0: [15,11,12,7,7,12,9,9,13,2,8,10,7,1,6,13,9,1,11,13,8,5,10,2,
 5,1,6,8,6,8,9,8,8,7,7,14,5,13,6,10,2,5,9,2,6,2,4,8,
 8,8,7,6,15,3,8,5,15,10,12,8,10,6,9,8,6,11,4,3,12,10,5,10,
 0,7,12,10,10,3,8,13,14,10,1,9,6,1,8,10,13,4,6,13,3,8,3,12,
 4,7,7,4,8,6,4,6,6,9,9,14,7,9,8,5,7,6,5,5,10,12,2,13,
 12,3,4,5,7,9,9,6]
1: [13,8,11,9,5,10,11,8,9,2,9,7,5,4,4,10,7,7,10,8,8,8,8,6,
 7,3,6,9,6,6,9,7,8,8,9,10,6,9,9,9,5,9,8,5,4,6,6,8,
 8,10,5,6,11,6,8,7,11,9,11,6,8,6,8,9,7,9,8,5,9,12,6,8,
 4,9,9,7,8,5,9,8,7,10,3,8,5,4,8,10,9,5,5,7,6,6,7,10,
 7,9,7,5,7,8,8,8,9,8,9,11,5,10,6,7,6,5,6,6,10,9,5,9,
 7,5,7,6,6,8,9,8]
2: [8,8,8,8,8,8,9,6,7,7,6,7,7,8,6,6,6,7,7,6,7,8,8,6,8,6,5,8,5,6,8,6,4,7,8,9,7,
 6,8,8,9,8,8,8,9,8,8,7,8,9,7,8,9,8,8,7,8,8,8,7,7,7,7,8,9,7,8,5,8,8,7,8,8,8,
 7,7,7,8,7,5,7,8,7,7,6,9,6,9,6,6,8,5,8,7,6,9,7,8,7,7,6,6,7,6,8,7,9,8,6,7,7,
 8,8,6,8,6,7,7,7,7,8,7,8,6,7,9,7,6]
3: [6,8,6,6,5,8,8,9,8,9,6,6,8,11,8,8,8,8,7,5,5,9,6,9,
 9,9,10,4,9,5,8,8,11,9,8,10,6,8,7,10,6,8,7,7,5,9,6,6,
 5,8,7,9,7,9,6,7,5,8,8,8,7,8,6,9,8,9,6,6,8,9,9,9,
 8,12,6,6,6,7,8,8,7,8,9,8,4,8,7,8,8,8,6,6,9,5,12,5,
 8,8,5,8,9,8,7,9,6,10,6,4,9,9,6,8,5,8,10,7,7,6,5,9,
 6,9,8,9,11,10,10,7]
4: [7,6,8,8,8,5,9,8,6,5,7,3,6,8,8,6,2,8,6,5,4,13,6,7,
 9,5,4,9,5,5,5,4,5,7,7,5,7,3,11,7,10,10,7,8,7,11,11,6,
 8,11,8,7,8,10,9,4,6,8,10,2,8,8,6,8,8,5,9,5,8,6,6,7,
 10,7,5,7,6,6,5,4,4,7,12,7,6,11,7,10,4,7,7,3,11,6,6,7,
 10,9,8,11,4,5,9,5,6,6,9,8,3,7,7,11,8,8,7,8,8,7,7,7,
 4,9,11,7,7,7,8,7]
5: [7,8,6,7,6,9,10,11,3,5,9,1,8,11,5,5,0,10,9,4,2,13,10,6,
 11,8,7,10,2,8,4,5,6,8,10,8,7,2,10,7,8,12,6,8,5,11,11,4,
 6,9,5,7,6,8,8,3,4,8,10,4,8,8,6,8,9,4,13,7,7,7,3,9,
 11,7,7,7,7,8,8,5,5,9,11,6,5,9,6,11,7,9,6,0,10,4,11,5,
 12,8,9,11,6,8,8,8,11,4,7,4,4,8,3,12,8,6,6,8,5,4,7,8,
 0,8,10,4,10,9,8,9]
6: [9,7,10,7,8,11,8,5,6,6,7,8,8,6,6,6,5,7,7,10,7,5,8,7,
 6,5,1,9,5,5,4,2,3,9,8,6,6,5,12,6,10,9,6,7,8,8,7,8,
 8,8,8,6,11,10,9,4,8,8,9,3,9,8,6,9,7,5,9,4,8,6,8,6,
 5,8,8,9,5,6,6,1,4,8,10,7,8,8,7,11,7,3,9,7,10,8,3,10,
 8,9,10,9,5,3,9,7,7,4,8,8,5,6,6,10,8,9,6,7,6,7,6,9,
 7,5,9,6,7,8,7,8]
7: [9,7,8,7,5,10,8,10,8,8,9,6,8,7,8,7,7,8,6,14,6,10,4,8,
 6,7,10,8,5,5,6,10,9,10,6,7,7,8,6,10,5,6,8,11,5,8,6,6,
 8,8,7,8,7,9,6,8,7,12,8,7,9,9,4,8,10,9,11,9,8,7,9,9,
 5,9,9,6,8,7,12,9,7,9,7,8,8,8,6,7,6,8,5,6,8,7,10,6,
 7,11,10,9,9,8,8,9,8,8,8,9,7,9,7,10,7,7,8,7,7,5,8,8,
 5,5,7,5,10,5,11,7]
8: [11,6,5,7,2,13,11,8,7,7,8,4,8,9,7,9,9,11,7,11,5,14,5,8,
 11,9,13,8,12,2,8,8,15,11,8,10,5,10,9,13,2,10,10,8,5,5,8,5,
 6,8,7,13,8,6,4,8,6,6,11,8,8,8,3,11,5,8,10,5,6,9,9,9,
 8,13,8,2,6,6,9,14,6,10,10,10,1,6,4,10,10,10,6,7,10,3,11,3,
 6,10,6,5,7,12,10,11,8,9,6,8,9,8,3,8,7,7,6,11,6,4,7,10,
 9,10,9,6,12,8,14,11]
9: [9,4,8,7,7,7,5,13,6,8,6,3,6,9,9,8,2,10,7,5,5,12,6,15,
 11,9,8,9,5,6,6,9,8,7,3,9,7,6,7,6,10,8,7,3,9,9,9,6,
 7,8,6,10,1,8,4,8,4,6,9,5,9,8,2,5,9,6,8,10,6,3,3,6,
 6,6,3,7,7,8,10,10,6,8,11,12,6,11,7,3,7,5,5,9,12,10,10,7,
 9,7,9,9,6,9,7,6,9,4,9,6,7,9,7,9,7,6,7,4,12,5,6,9,
 4,11,11,6,9,11,9,6]
10: [5,4,8,6,7,9,9,6,5,8,6,6,7,8,8,6,3,10,7,6,6,8,9,7,
 10,7,2,7,7,7,5,4,7,9,5,6,5,4,10,4,14,8,7,9,8,12,9,6,
 8,9,11,8,5,11,9,4,5,8,6,5,9,6,4,8,7,6,10,11,8,5,6,8,
 9,5,6,8,6,7,5,1,3,9,9,7,7,8,4,10,5,6,9,6,9,3,5,7,
 10,8,8,9,7,5,8,8,8,4,6,6,6,5,5,9,8,9,9,8,6,7,8,8,
 6,7,9,5,9,9,10,5]
11: [10,9,12,4,8,10,10,9,8,8,11,10,10,4,8,7,7,7,5,10,10,10,4,8,
 4,5,12,11,6,9,7,6,7,10,10,8,2,13,8,11,9,7,6,9,4,8,5,8,
 7,7,3,4,12,8,8,9,13,9,10,4,5,7,11,9,8,7,2,7,3,12,5,8,
 5,10,13,7,7,3,10,8,7,12,7,7,8,0,14,9,11,7,4,9,4,10,5,6,
 3,7,3,6,6,7,10,5,8,10,9,11,5,11,7,6,5,3,10,6,8,12,0,11,
 11,7,3,7,5,7,6,8]
12: [7,5,8,9,7,9,11,4,4,7,7,4,9,9,5,7,2,12,5,10,3,12,6,7,
 10,5,4,9,5,6,6,6,7,6,8,7,7,1,12,9,8,12,5,7,8,10,11,5,
 9,10,9,9,8,11,8,3,7,8,11,1,8,6,6,10,8,6,10,4,8,6,8,4,
 7,8,6,7,7,5,6,4,4,8,10,6,4,13,8,12,6,10,6,4,11,5,4,8,
 7,8,8,7,3,4,8,6,9,3,9,8,3,7,2,9,7,8,7,9,7,5,8,8,
 5,8,8,3,7,6,7,5]
13: [4,6,6,10,11,3,2,6,8,12,6,13,6,9,10,6,13,3,7,8,11,0,11,7,
 6,11,8,6,8,10,9,7,3,4,3,3,15,6,5,4,11,4,7,8,12,4,10,10,
 10,3,13,10,2,8,9,9,2,5,2,14,7,7,9,4,8,9,6,10,8,2,11,5,
 13,3,6,9,5,11,11,6,11,3,8,8,12,14,8,4,6,10,13,10,4,11,7,9,
 6,6,7,10,8,5,7,8,10,6,9,5,11,7,10,5,8,10,8,10,4,7,15,5,
 9,8,8,12,5,8,1,7]
14: [10,10,11,6,7,7,11,5,8,7,10,10,9,3,7,7,6,6,8,10,9,7,8,0,
 5,5,4,11,5,8,8,5,4,8,6,11,7,9,7,4,5,7,6,6,8,2,8,8,
 10,6,5,5,14,6,10,5,14,7,13,7,8,7,9,9,7,8,5,5,8,10,7,8,
 2,8,7,9,9,5,8,7,11,7,4,7,7,4,9,8,9,8,6,7,3,9,3,12,
 5,10,9,8,6,5,6,5,5,9,8,9,4,10,7,7,8,5,5,6,8,9,2,12,
 11,4,6,4,5,11,7,7]
15: [14,10,2,10,15,7,8,9,8,11,5,10,7,11,7,9,5,12,15,4,7,9,6,10,
 7,15,11,9,11,14,6,14,10,8,14,1,8,13,8,9,8,11,12,7,6,8,15,6,
 4,11,7,8,7,4,6,9,2,10,5,10,14,9,4,2,12,12,6,14,12,4,7,11,
 3,10,11,15,13,6,0,15,9,5,6,0,8,11,8,7,3,6,7,2,6,10,14,5,
 9,11,8,8,8,9,8,4,5,1,7,10,15,0,12,5,9,5,11,9,12,5,7,7,
 13,8,7,2,4,1,3,8]
16: [8,7,7,6,5,9,9,8,6,7,6,3,7,12,7,6,1,9,9,4,3,12,5,8,
 11,7,7,7,5,6,7,7,8,8,8,7,6,4,9,7,8,12,7,7,5,11,8,4,
 7,10,7,8,6,11,7,5,6,9,11,2,6,9,7,7,10,6,9,6,7,9,4,9,
 8,10,5,7,7,6,7,5,3,7,10,6,5,9,4,9,5,7,4,1,12,4,10,6,
 11,9,8,8,5,8,8,9,8,7,5,5,4,7,4,10,6,8,8,6,9,5,4,7,
 3,10,11,5,10,9,10,7]
17: [10,9,12,8,6,8,7,4,10,6,8,10,10,4,6,7,10,6,9,8,9,4,10,5,
 8,5,5,10,5,5,7,7,4,6,8,8,8,9,7,8,7,6,10,6,7,6,6,8,
 10,9,9,6,11,9,9,9,8,8,7,9,6,8,7,9,8,8,6,5,11,9,8,5,
 6,7,11,7,10,7,10,2,11,11,5,7,8,8,8,10,5,7,9,8,4,9,4,9,
 7,7,9,7,7,7,8,7,6,7,12,9,6,4,8,6,9,3,2,5,8,9,7,8,
 9,5,5,8,5,9,6,7]
18: [9,4,4,7,9,11,12,13,12,14,10,5,6,12,8,14,14,10,11,8,4,5,10,8,
 6,11,13,8,15,5,9,14,11,10,11,13,6,7,5,11,4,5,8,5,5,11,6,9,
 6,5,4,6,4,5,8,12,13,8,11,12,3,13,7,1,5,9,2,7,12,11,7,11,
 9,10,5,6,8,5,7,9,13,8,9,15,2,3,4,7,9,7,8,10,7,9,9,9,
 5,10,6,5,15,11,0,6,0,9,5,7,6,6,4,6,9,9,10,11,6,8,8,8,
 3,12,4,11,9,8,9,8]

[10,8,4,0,6,15,8,6,10,7,6,7,5,1,4,10,5,6,10,8,4,1,6,1,
 6,2,5,6,15,14,12,10,13,9,11,13,2,10,6,10,7,2,6,3,10,14,8,6,
 7,8,6,6,11,4,7,10,15,5,7,13,9,7,10,8,5,7,6,7,9,10,4,6,
 6,4,11,1,12,11,4,13,4,12,3,12,8,0,4,13,11,8,6,13,7,10,5,9,
 11,6,9,1,12,8,0,12,6,9,5,14,6,7,6,6,4,10,3,8,8,15,6,6,
 8,6,8,7,8,6,5,4] 1 0 2
[10,5,9,8,3,14,10,10,5,4,9,2,6,10,7,9,4,11,9,8,3,14,7,10,
 11,6,9,7,7,6,6,7,11,10,7,7,3,6,7,7,5,11,7,6,4,11,6,4,
 6,11,6,8,7,8,4,6,8,9,12,3,8,8,5,8,7,7,9,8,7,11,4,9,
 4,11,5,7,9,5,7,9,5,8,7,7,5,5,6,10,7,6,2,4,11,3,9,6,
 11,10,8,6,5,13,9,9,7,7,4,5,5,6,4,7,8,8,10,8,12,5,5,9,
 2,7,9,2,9,8,15,10] 16 3 7
[7,9,6,8,6,6,7,7,9,7,7,7,7,9,6,8,7,6,7,8,7,8,4,7,
 7,7,7,7,4,7,8,7,6,8,8,9,9,4,8,8,5,6,7,10,8,9,7,7,
 10,7,7,6,8,9,8,7,8,9,8,7,8,8,8,7,10,8,9,8,8,8,9,7,
 6,8,8,8,8,7,10,6,8,7,6,8,8,10,7,8,7,8,8,5,6,5,8,6,
 8,8,9,10,7,5,7,8,9,8,8,8,6,9,8,9,7,9,8,7,7,7,7,7,
 6,6,8,7,9,8,8,5] 2 7 3
[5,9,8,2,11,2,5,6,4,13,8,10,11,7,8,3,7,8,2,9,12,8,4,11,
 4,10,8,9,5,10,4,3,6,5,10,6,2,9,8,9,14,5,7,13,10,9,8,11,
 12,2,4,3,11,6,7,10,7,3,2,2,6,7,10,8,5,2,3,8,2,6,11,3,
 7,6,8,9,4,7,13,2,4,12,10,7,9,4,15,8,6,7,11,9,4,15,4,3,
 3,7,2,8,6,3,13,3,8,4,11,10,7,10,12,7,8,12,9,7,6,13,2,5,
 13,9,8,10,4,11,3,5] 11 2 6
[3,6,10,7,8,7,7,10,7,8,4,9,6,9,7,7,8,7,8,5,10,6,13,10,
 9,8,6,5,10,9,7,9,9,7,5,5,8,8,5,5,9,8,10,7,9,6,7,7,
 8,7,9,6,4,8,9,10,5,7,7,9,7,7,9,7,6,9,7,12,7,4,10,9,
 10,5,8,9,8,12,9,8,6,6,9,9,11,6,10,6,6,11,9,7,5,6,8,8,
 6,7,5,9,8,10,6,8,8,8,5,7,8,8,7,3,10,8,8,7,8,9,11,7,
 7,7,8,8,9,6,8,6] 2 3 10
[5,8,5,4,9,7,3,5,6,10,3,9,8,8,8,5,8,5,5,6,8,2,7,6,
 6,5,7,7,9,6,13,5,4,7,10,6,10,3,9,6,10,7,6,5,8,9,9,4,
 8,4,8,6,8,8,7,5,6,3,5,10,11,5,8,10,9,8,9,4,8,4,9,6,
 12,3,8,6,5,11,6,6,2,7,10,7,12,11,5,7,7,8,9,10,8,12,5,11,
 9,6,10,10,11,5,6,9,4,5,10,9,8,7,9,10,3,11,5,9,7,7,10,6,
 7,7,7,10,6,8,0,4] 2 6 13
[6,8,7,13,10,6,4,10,12,7,7,7,11,9,11,8,13,7,9,8,12,3,5,9,
 8,6,13,1,10,14,8,14,9,5,4,8,9,8,1,11,5,4,7,7,7,6,9,5,
 6,8,9,7,1,4,6,8,7,8,3,10,7,6,10,4,5,9,6,12,4,14,5,8,
 5,10,6,7,10,6,6,14,14,4,6,6,7,7,6,0,7,7,9,14,7,5,13,7,
 10,7,6,8,6,15,8,11,10,9,5,3,11,9,8,4,5,6,7,9,9,10,12,8,
 10,7,10,10,8,7,8,9] 3 7 2
[3,5,6,7,5,8,9,8,4,12,7,4,6,12,9,5,3,10,7,2,6,11,7,9,
 11,10,10,7,8,9,8,8,8,6,4,5,7,5,7,5,10,10,7,8,9,11,10,3,
 7,10,8,10,3,11,6,5,5,8,9,6,8,8,5,6,10,6,10,12,6,6,6,9,
 9,7,3,8,8,9,7,7,4,6,12,6,8,9,5,4,5,12,4,1,11,3,12,5,
 12,8,9,11,6,11,8,10,7,8,3,3,8,6,4,11,9,7,7,7,9,4,8,8,
 3,9,13,6,8,8,11,10] 16 5 10
[13,7,11,10,4,15,14,5,5,7,9,9,9,8,7,9,5,14,11,7,10,12,12,11,
 5,9,6,2,10,11,1,1,10,15,9,0,6,15,14,10,6,10,11,5,5,8,5,2,
 0,14,9,3,7,12,6,10,13,15,15,5,7,10,9,3,8,10,11,7,2,6,5,15,
 4,15,14,12,12,5,3,10,6,8,11,4,10,2,11,12,14,0,3,14,10,4,8,10,
 7,8,4,14,11,4,9,10,4,9,2,7,9,0,2,8,9,4,11,7,7,10,0,14,
 6,6,5,2,6,1,15,8] 1 11 7
[3,5,6,4,6,9,8,9,4,11,7,5,7,12,10,6,2,12,7,1,6,11,7,8,
 10,10,10,8,10,7,7,10,7,7,4,3,7,5,5,4,9,10,7,8,7,12,9,3,
 8,9,8,11,2,10,6,5,5,7,8,6,7,8,6,6,10,7,8,12,5,7,6,10,
 9,8,4,6,9,10,6,9,3,6,11,6,10,9,6,3,5,10,5,3,12,5,13,6,
 11,9,8,10,6,13,7,10,7,8,1,3,7,7,5,11,8,7,9,8,9,5,8,8,
 2,10,12,5,8,8,10,10] 16 3 9
[7,6,11,5,7,8,9,10,4,10,9,4,10,12,8,4,0,13,6,7,5,13,4,11,
 9,8,10,11,4,7,6,6,8,7,11,7,2,5,9,8,12,13,6,10,3,15,9,5,
 6,9,2,6,8,9,6,4,7,7,9,0,6,9,6,11,9,4,8,9,3,11,4,7,
 7,10,6,7,6,5,8,4,2,11,11,5,7,3,7,11,5,9,4,1,11,5,9,4,
 6,10,6,8,4,9,13,5,9,5,5,7,2,9,4,11,6,6,10,8,10,7,3,9,
 6,10,8,4,8,9,10,8] 16 5 4
[6,6,5,12,10,6,4,11,12,7,7,6,12,9,10,8,13,7,9,7,12,5,5,10,
 7,7,13,2,9,12,7,14,8,6,6,8,8,7,2,10,6,4,7,9,6,7,10,7,
 7,8,8,8,0,5,7,9,7,8,4,10,7,9,10,3,5,8,5,11,2,13,6,8,
 5,8,5,7,11,6,7,12,13,5,7,7,6,6,7,0,5,8,10,13,6,7,11,8,
 10,7,7,9,5,15,7,10,8,10,4,5,9,10,9,6,5,8,7,9,9,10,12,7,
 10,8,11,10,10,6,6,8] 3 7 2
[5,10,8,8,9,5,6,8,5,7,9,8,8,7,5,5,7,3,6,5,8,5,11,4,
 6,6,4,9,4,9,8,2,4,7,10,7,11,3,10,5,9,6,7,7,7,6,8,6,
 9,4,8,4,8,9,11,5,5,4,5,8,8,6,10,8,6,7,9,8,7,5,8,6,
 11,5,9,10,5,9,8,5,7,7,7,8,8,11,10,9,9,8,10,7,3,10,5,8,
 8,5,10,9,8,3,4,6,9,5,11,6,7,9,8,6,8,7,5,9,3,7,10,8,
 6,6,6,9,7,10,0,6] 2 6 17
[9,13,9,9,10,9,7,6,11,5,9,15,6,1,7,12,15,2,9,11,14,1,11,7,
 7,7,9,7,10,11,7,12,12,6,7,7,11,15,3,8,2,1,10,5,10,0,5,12,
 11,3,9,5,8,2,9,13,12,9,6,14,6,5,13,7,4,12,3,8,11,8,11,9,
 7,7,13,8,7,9,12,13,15,5,0,8,9,2,13,4,14,8,9,13,0,11,7,8,
 3,3,6,5,11,9,4,7,9,12,5,11,13,9,11,0,6,7,6,6,8,12,11,7,
 12,4,3,10,5,9,7,6] 0 17 14
[11,8,6,10,6,7,5,8,9,6,6,5,12,15,9,5,9,8,8,4,11,6,3,8,
 11,5,12,5,6,12,10,10,8,7,11,9,8,5,9,8,6,5,8,9,4,10,12,7,
 7,8,10,4,5,9,9,5,7,6,7,2,8,4,9,7,7,8,7,8,6,9,6,10,
 6,8,5,6,8,0,5,13,10,8,13,5,4,6,6,0,6,2,6,6,8,1,14,7,
 15,10,6,6,4,15,8,13,9,7,3,2,9,7,4,5,6,4,7,9,9,8,7,9,
 5,9,13,8,15,8,9,6] 3 16 2
[8,5,12,6,5,12,11,12,5,4,7,5,6,7,4,8,1,12,9,5,3,12,9,9,
 10,5,4,6,6,6,7,7,9,7,8,8,4,7,9,6,8,13,10,6,6,9,7,4,
 7,12,5,4,10,8,11,5,9,9,11,2,9,9,6,12,6,7,11,8,8,9,6,11,
 7,8,9,6,9,7,6,6,3,8,10,8,6,5,8,10,6,8,5,4,10,2,8,8,
 8,10,7,8,6,8,6,8,9,8,5,8,2,8,2,8,9,6,7,5,8,7,6,9,
 4,7,9,4,10,5,12,4] 16 4 2
[14,13,11,3,6,8,10,7,15,0,9,13,4,0,5,12,11,8,13,13,14,6,12,6,
 8,0,6,11,9,6,10,10,5,8,11,15,7,15,14,10,0,3,11,9,7,0,0,9,
 8,9,4,8,15,0,14,9,15,4,13,9,9,7,11,11,4,14,0,5,10,15,2,5,
 0,15,11,7,10,6,0,15,14,10,0,11,7,0,8,11,15,9,8,15,2,9,7,11,
 2,5,4,7,11,7,8,8,6,13,12,13,10,8,9,1,6,5,6,7,3,12,4,11,
 12,4,3,8,8,8,6,10] 0 1 14
[15,13,11,3,5,8,10,6,15,0,10,11,5,0,6,12,10,9,13,13,13,6,12,7,
 11,0,7,13,8,5,9,11,7,8,12,15,8,15,15,10,0,4,14,10,7,0,0,8,
 9,12,5,8,15,1,14,7,15,3,13,7,8,7,11,12,4,14,0,4,10,15,3,5,
 0,15,9,6,9,5,0,15,15,10,0,12,8,0,10,11,15,9,9,15,4,8,8,9,
 1,6,3,8,12,8,9,8,7,12,9,11,9,8,7,2,6,4,6,7,2,11,4,11,
 11,5,2,8,9,8,9,12] 0 1 14
[7,8,7,9,7,3,6,6,7,8,10,6,7,6,9,10,11,9,4,12,7,6,9,7,
 6,7,9,8,10,10,7,9,6,4,4,4,9,7,9,7,8,5,6,7,10,6,5,10,
 11,9,10,9,7,6,6,8,9,7,6,8,8,6,8,8,7,8,8,9,10,5,9,3,
 13,6,8,8,7,6,7,11,11,5,5,7,6,11,11,6,7,11,9,10,4,10,8,7,
 10,8,3,7,5,7,6,6,7,8,8,9,10,8,7,5,7,10,6,8,8,10,9,4,
 7,8,7,8,5,5,8,9] 2 17 7
[5,7,6,5,9,8,4,6,5,9,5,8,8,9,9,5,6,9,7,5,9,6,6,6,
 7,6,8,5,8,6,12,6,6,5,10,6,11,4,9,6,10,7,5,5,7,10,9,3,
 9,7,8,7,6,8,7,3,6,5,7,8,11,5,7,10,9,8,10,5,7,5,7,8,
 12,3,8,5,6,11,5,7,2,8,11,6,12,12,5,7,5,9,8,9,9,12,6,11,
 9,8,8,11,9,6,8,9,6,5,8,9,6,5,7,11,4,10,6,6,7,7,10,7,
 8,8,7,9,8,8,1,4] 2 10 4
[8,11,4,6,9,0,6,4,7,10,0,12,10,13,3,7,7,6,8,0,11,5,6,8,
 7,12,2,0,1,8,10,3,5,4,12,8,9,4,11,5,12,9,11,11,8,8,8,9,
 9,7,11,6,9,13,9,5,5,6,5,7,10,4,8,11,11,8,5,0,11,3,13,11,
 8,7,5,14,5,10,5,3,5,9,10,3,4,15,9,6,3,3,13,6,5,9,7,3,
 10,5,1,14,5,0,3,9,5,6,10,4,11,5,11,9,7,14,13,3,5,10,4,3,
 10,7,9,8,10,11,3,0] 2 10 6
[7,6,5,6,5,8,8,10,7,8,9,4,7,10,8,9,5,9,5,10,4,12,3,9,
 10,9,11,6,6,6,7,13,11,8,7,8,6,6,5,11,4,9,7,9,4,10,8,5,
 7,8,4,8,6,10,5,11,6,11,9,7,6,9,4,7,11,9,12,10,7,8,8,9,
 5,9,8,5,9,7,10,10,5,8,7,8,7,7,6,7,7,10,2,2,9,5,14,5,
 7,11,10,8,8,12,8,12,8,9,5,8,9,9,6,11,9,4,8,8,9,3,8,7,
 3,9,10,4,12,6,12,9] 7 3 16
[8,7,7,8,9,6,8,8,8,8,8,8,8,8,8,6,7,7,10,7,7,6,7,7,
 7,9,7,9,8,9,9,9,6,6,9,6,9,8,8,8,8,9,9,7,7,7,10,7,
 7,7,8,7,7,7,8,7,5,7,6,9,9,7,7,6,9,9,7,9,9,6,7,6,
 7,7,8,10,8,8,7,8,8,8,8,5,9,10,6,7,5,8,8,7,5,9,8,9,
 7,7,8,7,7,6,9,8,7,6,10,8,9,4,8,7,8,7,6,8,8,7,8,7,
 10,8,8,8,6,6,4,7] 2 17 7
[9,8,8,8,8,7,8,7,10,7,8,9,7,6,7,8,9,6,7,8,8,5,9,7,
 8,6,7,7,7,8,8,9,5,7,6,8,8,9,8,9,8,7,8,6,8,5,7,8,
 8,7,8,7,8,8,9,8,8,8,6,9,7,8,9,8,8,9,6,8,9,8,8,6,
 8,7,8,8,7,6,8,7,8,6,7,7,8,6,8,7,7,8,7,7,8,8,7,9,
 6,8,8,6,8,6,7,7,9,8,8,8,8,8,8,6,6,7,6,7,7,8,8,7,
 7,7,8,8,7,7,7,7] 2 17 1
[3,6,7,5,11,3,3,5,4,15,8,11,11,12,13,1,10,6,3,8,12,5,7,11,
 4,14,12,9,8,13,6,8,7,6,8,4,6,7,4,7,15,4,4,13,10,8,9,10,
 10,3,8,6,6,8,8,9,4,2,3,7,4,7,10,7,8,5,2,12,2,6,11,4,
 10,4,8,10,5,9,9,4,4,11,10,6,12,5,13,3,4,10,10,10,5,13,7,5,
 5,4,3,8,7,7,13,5,9,5,8,8,10,9,11,6,7,8,10,9,5,9,7,5,
 12,10,7,11,4,8,1,8] 13 2 11
[7,8,8,8,9,5,8,5,8,8,5,11,10,3,6,7,15,3,7,11,10,2,6,3,
 1,7,4,7,6,5,10,5,6,9,7,9,10,10,8,7,7,4,10,7,10,0,8,11,
 11,6,11,9,12,6,10,8,8,6,5,14,9,5,7,11,4,9,6,5,9,5,14,5,
 7,9,8,7,6,7,8,7,8,8,6,11,9,9,6,8,8,9,13,12,1,10,2,11,
 3,11,9,8,9,1,5,6,7,9,15,11,10,8,12,8,10,8,7,8,2,6,9,8,
 13,5,5,12,6,7,2,5] 17 2 14
[9,7,6,7,5,8,8,9,8,8,6,6,7,11,8,10,10,7,7,6,5,9,7,9,
 10,10,12,5,9,6,8,10,11,9,7,8,7,9,5,10,7,7,8,9,5,8,6,7,
 6,8,8,10,5,8,5,8,6,7,7,9,6,8,5,8,9,9,6,7,8,8,9,10,
 9,9,5,7,7,9,9,10,8,8,7,7,5,8,7,6,7,8,5,5,9,5,12,4,
 10,7,5,7,7,11,7,11,7,10,4,5,10,8,6,7,5,9,10,7,10,5,7,7,
 5,8,10,7,10,10,10,8] 3 7 2
[11,9,10,8,5,7,10,13,8,4,9,4,4,7,9,9,6,9,5,8,7,13,7,7,
 9,3,11,10,9,8,7,8,12,8,8,7,7,9,10,10,8,9,9,6,4,8,6,7,
 7,12,6,6,8,6,7,6,9,6,9,4,8,8,8,8,8,7,6,7,8,11,4,8,
 9,9,7,5,9,4,8,13,9,10,6,7,4,5,8,8,8,6,4,6,8,7,9,6,
 10,8,6,7,5,12,7,6,6,9,6,10,5,7,7,8,7,6,7,7,12,9,3,7,
 5,8,9,6,7,5,11,11] 1 3 7
[6,8,8,9,7,6,5,9,10,10,7,9,7,11,8,10,12,3,7,6,9,4,11,6,
 10,9,14,6,9,13,11,11,8,7,5,7,13,9,0,6,8,5,6,8,9,5,7,9,
 7,5,9,12,4,8,8,7,6,8,5,11,7,6,11,3,8,9,4,11,8,5,11,8,
 9,2,7,9,7,7,8,14,11,8,6,8,10,9,7,3,11,8,6,12,5,10,7,5,
 7,5,7,7,10,10,10,10,8,11,7,8,10,6,10,7,11,9,9,7,9,8,11,7,
 10,10,6,9,5,6,8,8] 13 3 2
[10,8,9,9,3,15,9,7,5,4,10,6,7,7,8,7,5,7,7,13,6,9,12,7,
 7,4,4,7,7,3,1,1,8,12,9,7,2,7,10,8,4,12,5,5,6,11,2,7,
 5,9,8,5,12,8,5,4,11,10,10,1,9,10,5,6,5,7,8,3,8,12,6,9,
 0,12,8,12,8,5,6,4,4,10,8,5,8,1,9,14,10,0,4,8,12,7,3,9,
 9,6,9,8,8,8,10,9,7,4,3,7,7,2,7,9,8,10,8,8,12,10,4,10,
 6,3,7,4,7,10,13,13] 6 1 2
[6,12,5,5,9,0,5,4,6,10,0,12,11,13,5,8,8,5,9,0,10,4,6,8,
 6,13,4,0,3,9,10,5,7,4,11,9,10,5,11,5,12,9,11,11,9,9,8,8,
 10,7,10,7,8,13,9,6,4,6,3,7,9,5,9,11,11,9,5,0,11,3,12,11,
 10,7,4,14,6,10,6,4,5,7,11,3,5,15,9,6,2,5,14,5,4,8,7,4,
 10,6,1,14,7,0,3,8,2,6,7,5,13,5,12,8,6,14,13,3,6,9,5,3,
 10,7,9,8,10,12,3,0] 2 3 10
[6,4,5,11,3,9,9,5,8,4,8,6,10,7,9,7,6,10,4,8,7,5,7,10,
 10,10,9,6,7,8,3,7,8,7,8,11,4,5,8,4,8,11,5,8,9,12,9,8,
 0,10,5,7,7,5,5,7,8,8,10,8,4,8,5,9,7,10,12,4,5,10,2,5,
 8,3,5,11,9,9,6,7,10,8,6,9,8,7,10,8,6,9,2,4,9,3,12,13,
 8,3,6,9,7,10,9,12,7,5,7,9,6,11,13,9,7,5,9,11,12,4,10,7,
 12,12,10,9,7,9,11,5] 2 3 16
[7,7,9,8,7,8,8,7,7,6,8,5,7,8,7,6,6,7,8,7,6,9,7,6,
 7,4,5,10,6,8,8,7,4,6,7,8,6,7,8,7,9,6,6,7,7,8,9,7,
 7,8,9,8,9,8,8,6,8,9,9,5,7,7,6,8,8,7,9,8,8,7,8,5,
 8,6,7,7,7,5,7,7,8,6,9,7,6,7,7,8,6,7,8,6,9,5,7,9,
 10,9,9,6,6,7,7,7,10,7,8,8,6,9,5,7,7,6,6,7,8,7,6,8,
 4,7,8,7,9,7,9,8] 2 4 6
[6,6,6,7,5,9,7,9,8,8,9,4,6,9,8,9,6,9,6,10,5,9,3,10,
 9,7,10,7,7,6,8,9,10,10,6,7,7,6,7,10,4,8,7,9,6,10,6,6,
 7,8,6,8,5,9,6,9,7,11,8,8,8,9,4,8,10,9,10,11,8,9,8,9,
 6,10,7,6,10,7,9,12,7,9,6,8,9,8,5,7,7,9,2,5,10,4,11,5,
 8,11,10,9,9,9,6,9,8,8,7,7,6,8,7,10,8,7,9,8,10,5,9,7,
 3,8,9,7,11,7,11,7] 7 3 16
[9,7,10,7,4,7,9,13,8,3,10,2,5,6,9,10,5,9,6,8,5,13,6,8,
 7,3,10,11,8,6,6,5,11,8,7,6,4,8,10,9,8,9,6,5,4,8,6,7,
 6,12,5,5,9,6,7,6,12,7,10,4,9,7,7,8,8,7,7,6,8,11,4,8,
 8,10,6,5,9,4,6,11,8,10,5,7,3,5,8,9,7,7,3,5,7,7,10,6,
 11,11,5,9,6,10,7,6,4,10,7,11,4,8,9,9,7,8,9,8,11,10,2,8,
 4,7,8,7,7,6,11,10] 1 3 7
[4,5,9,6,9,8,7,9,7,10,4,11,6,8,8,9,6,7,9,5,9,7,11,12,
 8,8,6,4,10,9,7,9,9,6,4,6,6,9,6,5,7,8,11,7,9,7,7,7,
 10,7,8,5,5,6,9,10,6,7,8,9,7,6,8,8,6,8,7,12,8,5,9,9,
 7,6,10,8,9,11,8,8,6,5,7,7,9,5,10,5,6,10,9,7,6,7,7,8,
 7,7,6,7,8,10,7,10,8,8,4,6,9,8,6,3,12,6,6,6,7,9,10,8,
 8,7,8,7,8,5,8,6] 2 3 7
